Some points, one per row:
[ 31  -1 -30 -31   0  -1  -2  -1  -1 -60   2 -32]
[ 31 -31   1 -31   0  -1  -2 -32  -1   2 -29 -63]
[ 31  -1   1 -31 -31 -62 -64 -63  30   2 -29 -63]
[ 31 -31 -61 -31  61  30  29  60  -1 -29 -29  29]
[ 31 -31   1 -31 -31 -31 -33 -32  -1  33   2 -32]
[ 31 -31   1 -31 -31  -1 -33 -32  -1   2   2 -32]
[ 31  30 -30  31   0 -62 -64 -32  -1   2   2 -32]
[ 31  -1 -30   0   0  30  29  -1  -1 -60   2  -1]
[ 62  -1 -30   0   0  -1  -2  -1 -32   2   2 -32]
[ 31 -31   1 -31   0  -1  -2 -32  -1  33 -29 -32]
[  0 -31  31  31 -93 -31 -64 -63  -1   2  32 -63]
[ 31  -1 -30 -62  30  -1  -2  -1  30   2 -91  -1]
[ 31 -31   1 -31   0  -1 -33 -32  -1   2 -29 -32]
[  0  30 -30  31  30  -1  -2  29  -1  33   2  29]
[ 31  -1 -30 -92  30  30  29  -1  30   2 -60  -1]
[  0 -62  31   0 -31  -1  -2  -1 -32  33   2  -1]
[  0  -1  31  62   0 -31 -33  29 -63  33  32  29]
[ 31  30 -30  31 -31 -31 -33 -63  -1   2   2 -63]
[  0  -1 -30   0   0  30  29  -1  -1 -60   2  -1]
[  0 -31  31  31 -93 -31 -64 -63  -1   2  32 -63]
[ 31  30 -30   0   0  -1  -2 -32  30 -29 -29 -32]
[-62  -1  62   0   0  30  29  29  30   2   2  29]
[ 31  -1   1  31   0  -1  -2  29 -93   2  32  29]
Here are 22 more points, each followed by its number:
[ 31  -1 -30   0  61  30  29  60 -32   2 -29  60] 0
[  0  -1   1   0   0  30  29  -1  -1 -60  32  -1] 1
[ 31  -1  31  31 -62 -93 -94 -63  -1   2   2 -63] 2
[ 31  30   1  31   0  30  29  29 -32 -29  32  29] 3
[-62  30  31  62   0  30  29  29  -1  33  63  60] 4
[  0 -31   1  31 -31  -1  -2  -1 -32   2  32  -1] 5
[ 31  -1 -30   0   0  30  -2  -1 -32   2   2  -1] 6
[ 31 -62   1 -31   0 -31 -33 -32  -1   2 -29 -32] 7
[-31  61   1  31   0  -1  -2  -1  -1   2  32  -1] 8
[ 31  -1 -30 -31  61  61  60  60 -32   2   2  60] 9
[-31  -1  31 -31   0  -1  29  -1  61 -29   2  -1] 10
[-62  -1  31  31   0  30  29  29  30   2  32  29] 11
[ 31 -31   1  31   0  -1  -2  29 -93   2  32  29] 12
[ 62  30 -30  31 -31 -62 -64 -32  -1   2   2 -32] 13
[ 31  30 -61   0  30  -1  29  29  -1 -29   2  29] 14
[  0  -1 -30 -62  30  -1  -2  -1  30   2 -91  -1] 15
[  0  -1   1 -31  30  -1  29  29  -1   2 -60  29] 16
[-62 -31  31  31   0  -1  -2  29  -1  64   2  29] 17
[ 31  -1   1 -62 -31 -31  -2 -63  61 -29 -29 -63] 18
[-92  -1  62  31 -31  -1  -2  -1  30  33  32  -1] 19
[-31  61   1  31   0  -1  -2  -1  30   2  32  -1] 20
[  0  -1   1   0  30  -1  29  29  -1   2 -60  29] 21
Which three of these numbered points are nearest to each point below, ignoring the 2 directions in which the first points spread most? Their numbers follow each, nearest first.
[  0  61   1   0  30  30  29  -1  30 -29  32  29] > 20 8 4
[ 31 -31   1  31   0  -1  -2  29 -93   2  32  29] > 12 6 0
[ 31  30 -61   0  30  -1  29  29  -1 -29   2  29] > 14 13 3
[  0 -31   1  31 -31  -1  -2  -1 -32   2  32  -1] > 5 6 9
[  0  -1   1   0   0  30  29  29  -1 -60   2  -1] > 1 18 3
[ 31 -31   1  31   0  -1  -2  29 -93   2  32  29] > 12 6 0
[ 31  -1 -61 -31  61  61  60  60 -32 -29 -29  60] > 6 5 9
[-31 -31  31  31   0  -1  -2  29  -1  64  32  29] > 17 15 16
[ 31  -1  31  31 -62 -62 -64 -32 -32   2  32 -32] > 2 0 14
[-31  61   1   0  30  30  29  29  30 -29   2  29] > 20 8 4
[-92  -1  62  31 -31  -1  -2  -1  30  33  32  -1] > 19 11 10
[  0  -1 -30 -62  30  -1  -2  -1  30   2 -91  -1] > 15 16 21
